In the data rows, the value 128 means zero.
Here is a table of points, one per row:
[151 162 111  93 227  93 148  74 117 110  81 114 126 149 179 116 113 134
 171  77 119 125 122 111 124 137  76 101 106 175 190  95 176  85 222 136
 172  91 152 161  61  67 137 157 123 119 166 166 122  90  90 205 121  71
 179 163 109 142  64 154  87 141  94 150]
[ 66 156  41 128 165 197  98 149 125  90 115 146  56 112 164 116  52  47
 148 150  87 139 165  97 157  97 152 132 109  96  87  93  87 196 110 210
 111 104 163 117  73 103 160  80 134 145 133  75  96 119 155 152 186 214
 198  76 194 106 147 120  83 186 148 107]
[140  65 199  92 121  82 105 137 155 159  94 130 139 154 146 108 227 128
 172 130 135 165 159 177 153 137 167  46 171  80 141  85 158 185 155 186
 136 150 117 108 196 170 181 135 132 169  93  31 198 161 164  83 187  78
 143 127 180 121 180 180 105  92 106 137]
[201  96 167 112 124  49 157 178 157 102 143 145  58  87 132 151  88 164
  99 133 172  52 152  50 174 125 128  98 126 148  99 160 203  92 118  76
 111 129 140 140 149 125  93 134 127 148 106  93 164 105 132  67 164 179
 109 170 135 128 201 165 142 115 118 169]
[139  97 111  98 119 121 142 172 158  79 108 111 172 216 142 132  72 220
 133 121  76 118 111 176  97 123 131  61 153 108 147 129 175 122 104  47
  95 139  84  81 110  57  92 165 148 147 152 160  94 220 114 151 146 136
 152  52  91 168 143 118 151 126 111  32]
[118  95 134 162 143  89 127 148 124  98 129 145 170  73  90 122 199 176
  98 138 145 124  62  94 150  89 166 176 110 182 148 107  83  96 107 102
 165 164 150 202 109  89 182 140 215 116 116  86 109 179 137 116 158 142
 110  95  98 143 101 171 157 183 100 152]
[131 101 113  89 132 187 106 124 107 172 153  83  88  59 105 205 129 178
 164 120 100 132 135  99 139  93 137 232 136  64 119 157  68 104 102  89
 120 106 120 123 186  50 120 228 118 170 135 135 148  60  82 125  90  78
  92 122 173 136 154 122 120 146  61 134]
[126 169 126 126 155 147  87 149 139 133 122 137 105 127 165  95 170 138
 157 174 201 141 112 136 177 194 193 216 132  87 130 204 181 122 144  49
 138 199 101 145  41 177 125 173 132 120 169 158  71 112 159  92  81 156
 141 159 156 131  78  81 119 138 152 104]
[140  95 217 165 168 132 167 174 122 129 166 108 131 133 175 117  79 127
 135 117 110 121 137 174  98 127 102 174 150 139  99 106 113 124 131 112
 152 116 161 193 133 148 147 122 101  95  23 151 168  65 169 135  63 145
  80  99 113 155  75 116  93  98  80  57]
[184 140 186 137 149  32 115 160  91  97 137 165 201  97  99 180 127 102
 114  71 165 108 107 199 142 149 100  80 112 120 151 130 135 126   0 105
  98 185  53 103 197 100 118  43 188 148 153   6  81  45 156  99 127  31
 131 120 146  72 206 148 121 101 127 139]
[ 88 159 164  84  81  86 169 157 203 192  73 120 103 100 110 141  72 102
 118 177 143 141 123 164  88 132 192 134 112 160  88 108 168 104 166 120
 110 151 108 118 175  83 147  66 211 158  97  37 113 131 189  87  72  19
  72 155 107 127 150 112 200  96 125 145]
[ 80 150  79 123  78 139 200  81 174  77 170 136 139  73 132 135 122 128
  23  71 110 137 139 161 180 151 180 218  86 111  99 174 112 181 164  68
  72 130 177 123 128 134  92 109 123 124 150 168 172  92  78  86  64 125
 209 128 128 166 100 186  73 230 132 109]
[ 86 167 102 155 118 146 100 108 116  89 131 135  97  90 119 118 156 155
 110 110 181 186 125  95 187 100 149 143 123 117 200  92 112 108 178 130
 217 110  58  42 194 190  83  67 112 153 113 124 175 156 171 219 151 188
  75 142 103 163 107  94  30  84  75 142]
[165  75 100 203  89  94  69  90 159 203  84  86 146 170 116 151 180 169
 134 118 104 138 198  98  96 183 157  94  77 138 104 102 146 105  90 126
 163 112 151 197 182 107 118  85 122 118 103 165  44 148 135 114 210  84
 195 149  66 150 121 130 140  23 184  91]
[169 213 150  66 117 145 133 101 113 131 193 143 133 153 135 168 141 139
 109 120 134 130  79  79 106 146  72 171 131 164  11 135 150  95 153 108
 187 142 100  67 142  99 213 138 104  31 159 130 137 159 112 105  90 198
 125  90 165  87 103 177 141 175  76  81]
[ 82 102 162 188  81 126 132 137  84 117  95 124 120 150  96  88 166 108
 186 134 135 118 104  94 167  95 141  37 157 181  63 154  85  71 155 135
  97 106 168 131 151 131 123 143  59 146 190 182  93 134 179  98  49  47
 131 165 128 158 130 151 157 182  92  80]
[157  95 173 107 122 207  71 125 107 185  85 214  60 130 108 117 159 129
 124 106  78  96  94 153  94 136 141 123 122 110  75 163 151 100  79 158
  90 179 124 131  53 128 122  44 130 119 188 116 175 118  61  85  78 169
 151 142  49 183 153  93 145  95  84 199]
[141 149  91 143 143 174 137 103 188 193 178 128 135 144 102 127 152  96
 158 146 168 150 145  62 128 100  41  69  74 106 181 107  89 119 128  93
  84 140 111 119  59 142 139  90  87 169  43 134 156 142 199 139 192 123
 200 100 140 150 125 132 201  77 151 156]
[ 54  96 183 184  42 117 118 107 153 181 155 171 163 136  83 157  96 109
 159 140 138 123 164 125 134 184  95 118 168  89 146 106 111 143 190 148
 109 105 146  74  75 159  93 149 131 117 101 154  51  76  95 185 195 144
  98  99  81  40 141  57  79 132 153 176]
[192 102 127 205 171  45 106 105 111  46  94  40 143 214  85 113 145 139
  96 132 100  84 143  59  64  56  91 194 190 174 165 205 106 191 166 106
 109 121 130 136 154 202 155 108 132 119 231 111 165 173 151 183 130  85
 171  43 119 116 154 150 167  95 115 146]
[171  54  44 178 160 157 155 171 153  94 127 143 119  78 126 108 114 109
 154 121 162 101 154 141  77 165 117  42 185 119 100 101 110 176 163 180
 139  20   0 114 119 148 170 112 179 109  66 157  99 139  82  85 106  81
 116 137 146 105 151 125 158  75 131 153]
[158 157 184 130 174 134 187  62 130 155 143  71 114 114  88 139  86  93
  86 169  95 132  96  56 151 172 194 122 130  50 177 115 128 113 122 196
  92 139  83 122 139 108 163 125 121  45 177 190 146 128 114 136 104 169
  25 167 133 140 103  95  72 198 185  76]
[163 176 117 176  86 142 117 204  78 147 205 117 124 153 174  97 175 143
  98 138  64 153  90 144 129 130  78 169 122 189 127  95 113 134 200 154
  56 178 172 117  93  84  95 169 127 120  82 106 131 184  84  69 136  96
  56 239 154 118 146 152 109 131 118  96]
[ 97 204 146 131 119 167  65 141 158 123  70 104  85  89 126  97 116 137
 141 141 208 127 115 167  95 122  84 102  36  93 146 107  75 170  94 100
 115  81 178 118 155 123 109 188 127  95 174 140 196 169  92  91  97 155
  49 123 115  31  88 178 148 100 161 106]
[ 52 169  73 122 149 140 182 202 136 132 184 156 122 146 144 178 155 131
  90 163 108  91 162 169  91  26 164 109 117 116 118  81 143  94 118  69
  66 154 132 218 142 115 195 181  40  85 176 172 123 142  84 144  78 121
 164 138 125 118 138 130  57 141 170 206]
[ 76 217 111  74 183 118  92  77  65 109 135 140 130 106 112 182 148 145
 149  76 147 131  90 108 108 175 184 133 250 179 167 131 114 172 105 159
 177 139 175 130 114 155  63 163 105  76  65 143 206 150 111 167 115 154
 144 158 114 129 147  48 181 124 184  83]
[120  48  66 111 105 110  81 122 111 214 128 120 160 164 153  47  88  70
  92 145 146 192  99 156 166  60 104 127 107 123 118 114 174 125 123 163
 195  43 145  99 143 145  96 159 175 183  95 205 191  67 177 115 136 126
 139 133 109  93 140  49 134 152 204 147]
[ 76 112 116 108  75 165 127 113  46 150  38 165 203  92  84 130 156 104
 118 181 117  44 147 119 150 178 130 130 131  85 136  92 192  43  60 193
  69 102 121  90 157 183 115 112 153 162  71  91 101 103 121 144 133 174
 161 147 205 140  40 162 145  89 184 155]
[146 146  92 146 169 170 189  59 147  57 114  90 197 131  86 100 104 148
 255 156  69 108 128 190 122  94  82 140  73 219 175 184 119 127 121 105
 212 170 170 146 162 173 162 158  81 139 129 179  87 155 103 141 139 152
 118 120 109 178 232 137 152 107 119 127]
[187 116 164  60  41 127 160 107 145  62 116 102  80 139 142  97 162 130
  79 112 166 174 134 139 108 108 116 126 106 135 108 134 101 162  97 229
 144 190 139 158 139 149 114 186  97 224 123 218  70 145 127 159 117 141
  82 103 109 116  81 128 168  86 121 133]
[ 99  82  90  87 126 153 132 107 154 151 153 104 144 200 180 122  80  90
 175 163 168 161 133 144  87 107 123 182 144  89 140 116 122 176 117 154
 131  67 117 195 117 190  54  74  83  36 148 128  80 176 129 164 251 153
  98 175 172 139 120 178 205 184  86 163]
There is one direction along which these points spread out most. How far along it is each point below, from 0 to 99? 50 is the average, and the first point above lies past it. One standard deviation of the points above along it is 16.
[118  95 134 162 143  89 127 148 124  98 129 145 170  73  90 122 199 176
  98 138 145 124  62  94 150  89 166 176 110 182 148 107  83  96 107 102
 165 164 150 202 109  89 182 140 215 116 116  86 109 179 137 116 158 142
 110  95  98 143 101 171 157 183 100 152] >> 51
[157  95 173 107 122 207  71 125 107 185  85 214  60 130 108 117 159 129
 124 106  78  96  94 153  94 136 141 123 122 110  75 163 151 100  79 158
  90 179 124 131  53 128 122  44 130 119 188 116 175 118  61  85  78 169
 151 142  49 183 153  93 145  95  84 199] >> 48
[163 176 117 176  86 142 117 204  78 147 205 117 124 153 174  97 175 143
  98 138  64 153  90 144 129 130  78 169 122 189 127  95 113 134 200 154
  56 178 172 117  93  84  95 169 127 120  82 106 131 184  84  69 136  96
  56 239 154 118 146 152 109 131 118  96] >> 59
[ 88 159 164  84  81  86 169 157 203 192  73 120 103 100 110 141  72 102
 118 177 143 141 123 164  88 132 192 134 112 160  88 108 168 104 166 120
 110 151 108 118 175  83 147  66 211 158  97  37 113 131 189  87  72  19
  72 155 107 127 150 112 200  96 125 145] >> 26
[192 102 127 205 171  45 106 105 111  46  94  40 143 214  85 113 145 139
  96 132 100  84 143  59  64  56  91 194 190 174 165 205 106 191 166 106
 109 121 130 136 154 202 155 108 132 119 231 111 165 173 151 183 130  85
 171  43 119 116 154 150 167  95 115 146] >> 49
[139  97 111  98 119 121 142 172 158  79 108 111 172 216 142 132  72 220
 133 121  76 118 111 176  97 123 131  61 153 108 147 129 175 122 104  47
  95 139  84  81 110  57  92 165 148 147 152 160  94 220 114 151 146 136
 152  52  91 168 143 118 151 126 111  32] >> 49
[169 213 150  66 117 145 133 101 113 131 193 143 133 153 135 168 141 139
 109 120 134 130  79  79 106 146  72 171 131 164  11 135 150  95 153 108
 187 142 100  67 142  99 213 138 104  31 159 130 137 159 112 105  90 198
 125  90 165  87 103 177 141 175  76  81] >> 73
[131 101 113  89 132 187 106 124 107 172 153  83  88  59 105 205 129 178
 164 120 100 132 135  99 139  93 137 232 136  64 119 157  68 104 102  89
 120 106 120 123 186  50 120 228 118 170 135 135 148  60  82 125  90  78
  92 122 173 136 154 122 120 146  61 134] >> 63
[151 162 111  93 227  93 148  74 117 110  81 114 126 149 179 116 113 134
 171  77 119 125 122 111 124 137  76 101 106 175 190  95 176  85 222 136
 172  91 152 161  61  67 137 157 123 119 166 166 122  90  90 205 121  71
 179 163 109 142  64 154  87 141  94 150] >> 63
[ 82 102 162 188  81 126 132 137  84 117  95 124 120 150  96  88 166 108
 186 134 135 118 104  94 167  95 141  37 157 181  63 154  85  71 155 135
  97 106 168 131 151 131 123 143  59 146 190 182  93 134 179  98  49  47
 131 165 128 158 130 151 157 182  92  80] >> 51
[ 80 150  79 123  78 139 200  81 174  77 170 136 139  73 132 135 122 128
  23  71 110 137 139 161 180 151 180 218  86 111  99 174 112 181 164  68
  72 130 177 123 128 134  92 109 123 124 150 168 172  92  78  86  64 125
 209 128 128 166 100 186  73 230 132 109] >> 79
